grid =
[[4 6 4 7 4 7 7 8 5 4 3 6]
 [3 7 4 5 5 3 5 3 7 8 4 3]
 [7 7 4 4 7 7 4 5 7 6 2 7]
 [6 4 6 4 3 2 4 5 8 6 5 3]
 [6 6 8 2 6 4 6 6 5 5 6 4]
 [7 2 5 3 7 6 2 7 7 4 7 2]
 [7 2 7 3 4 3 4 6 8 5 7 8]
 [8 3 5 4 5 5 4 2 6 3 3 8]
 [4 2 2 2 7 4 5 8 6 7 6 2]
 [4 2 3 6 4 8 6 2 6 2 6 3]
 [5 6 7 6 5 2 2 6 3 5 4 3]
 [5 7 4 5 7 6 7 2 3 8 6 8]]
Counting starts at 0.
Read off the bottom-right entry.
Answer: 8
The entry at row 0, column 0: 4
The entry in row 2 and column 0: 7
The entry at row 0, column 2 -> 4
The entry at row 1, column 2 is 4
Read off the entry in the bottom-left corner.
Answer: 5
The entry at row 0, column 1 -> 6
Read off the entry at row 2, column 1.
Answer: 7
Read off the entry in row 2 and column 2.
Answer: 4
The entry in the top-right corner: 6

5	6	4	4	4	6	3	5	5	3	5	4	5	5	5
4	4	4	4	5	4	3	4	5	3	5	4	5	6	5
5	4	4	4	5	6	3	6	6	3	4	4	5	5	4
5	5	4	5	5	6	3	5	5	3	5	4	5	5	5
4	3	5	4	7	5	3	5	6	3	4	3	5	5	4
5	6	4	7	5	6	3	5	6	3	5	5	5	5	5
5	7	4	6	6	6	2	5	6	3	5	4	5	5	4
5	5	4	4	5	5	3	5	4	3	5	4	5	6	5
5	6	4	5	5	6	2	5	5	4	5	4	5	5	5
5	4	4	4	5	6	3	5	5	3	5	4	5	5	5
5	5	4	4	5	6	3	5	6	3	5	4	5	5	4
5	5	4	4	6	6	3	5	6	3	5	4	5	4	5
5	6	4	4	5	6	3	6	5	3	5	4	5	5	5
5	5	4	4	5	5	3	4	5	2	5	5	5	5	5
5	5	4	4	5	6	4	5	5	1	5	6	4	5	6
5	5	4	4	5	5	3	5	5	3	5	4	5	5	5
The second-last entry, reading row by row -> 5
The 1st entry in reading order -> 5
The bottom-left entry -> 5
Read off the 5th entry from the end, reading row by row.
Answer: 5
Read off the last entry in the row that holds the smallest entry.
Answer: 6
The first entry of the smallest entry's row: 5
Read off the top entry of the column that holds the smallest entry.
Answer: 3
The last entry, reading row by row -> 5
The top-right entry: 5
The 3rd entry from the end, reading row by row: 5
The 2nd entry on the diagonal from the top-right corner -> 6
The fourth entry from the end, reading row by row: 4
The entry directly above the smallest entry is 2
Read off the third entry on the diagonal from the top-right corner.
Answer: 5
The fifth entry, reading row by row is 4
Read off the entry just right of the smallest entry.
Answer: 5
The third entry in reading order is 4
The 3rd entry on the main diagonal is 4
Read off the entry just left of the smallest entry.
Answer: 5

Questions about the grid below. Rows and columns are numbered from 0.
1) The top-left entry?
2) The entry in the bottom-right corner?
3) The entry directly above 80?
4) The entry directly below 66?
5) The entry directly below the largest entry?
6) The entry at row 0, column 1?
7) The entry in the top-right corner?
[[22 26 66 20 56 60 50 37 77 52 56 30  7 47  6 57]
 [20 23 68 19 54 60 53 38 80 55 54 28  9 45  6 60]
 [23 26 65 20 56 60 49 37 76 51 57 32  7 47  5 57]
 [21 23 67 20 55 59 52 37 79 54 55 29  8 45  6 59]
 [25 27 64 21 56 60 47 37 74 49 57 32  5 47  6 55]
 [21 24 67 20 55 59 51 38 77 53 55 30  7 47  6 58]]
1) 22
2) 58
3) 77
4) 68
5) 76
6) 26
7) 57

a =
[[ 1.15 -0.58 -0.34  0.53  1.26 -0.82 -1.85  1.50 -2.37  1.66  0.55  2.89
  -2.70 -0.09  0.25 -2.34]
 [ 2.31 -1.18 -0.34  1.89 -0.02 -0.77 -0.85  0.47 -2.37  1.00  1.30  0.30
  -2.17  0.63  0.06 -2.73]
 [ 0.79  1.09 -0.27  0.70 -0.12  0.85  0.28  0.75 -0.41  0.63 -0.47 -1.60
   0.19 -0.31 -0.27 -0.23]
 [-0.19  0.42  0.57  0.70 -0.76  0.51 -0.22 -0.55 -0.93 -0.25 -0.54  5.34
  -0.20  0.27 -0.55 -0.36]
 [ 2.93 -1.24 -0.12  2.91 -1.68 -0.72  1.28 -1.10 -1.20 -0.25  1.64  3.07
  -0.07  1.21 -0.36 -1.68]
 [-0.10  0.82  0.95 -0.40 -1.04 -0.49  2.16 -1.10  2.60 -0.55 -0.61 -6.15
   2.16  0.00 -0.46  2.53]
 [ 2.49 -0.71  0.27  2.49 -2.32 -0.58  2.41 -1.75  0.37 -0.91  1.23  3.02
   1.24  1.16 -0.53 -0.10]]
Find the entry just right of the largest entry.
-0.20
Find the entry just left of 1.16.
1.24
The largest entry -> 5.34
Find the entry just right of the smallest entry.
2.16
Find the entry just right of 2.93.
-1.24
The entry just left of -0.82: 1.26
The entry just left of 2.89: 0.55
Find the entry just left of the smallest entry.
-0.61
Find the entry just left of 1.50.
-1.85
The entry just right of -1.20 is -0.25
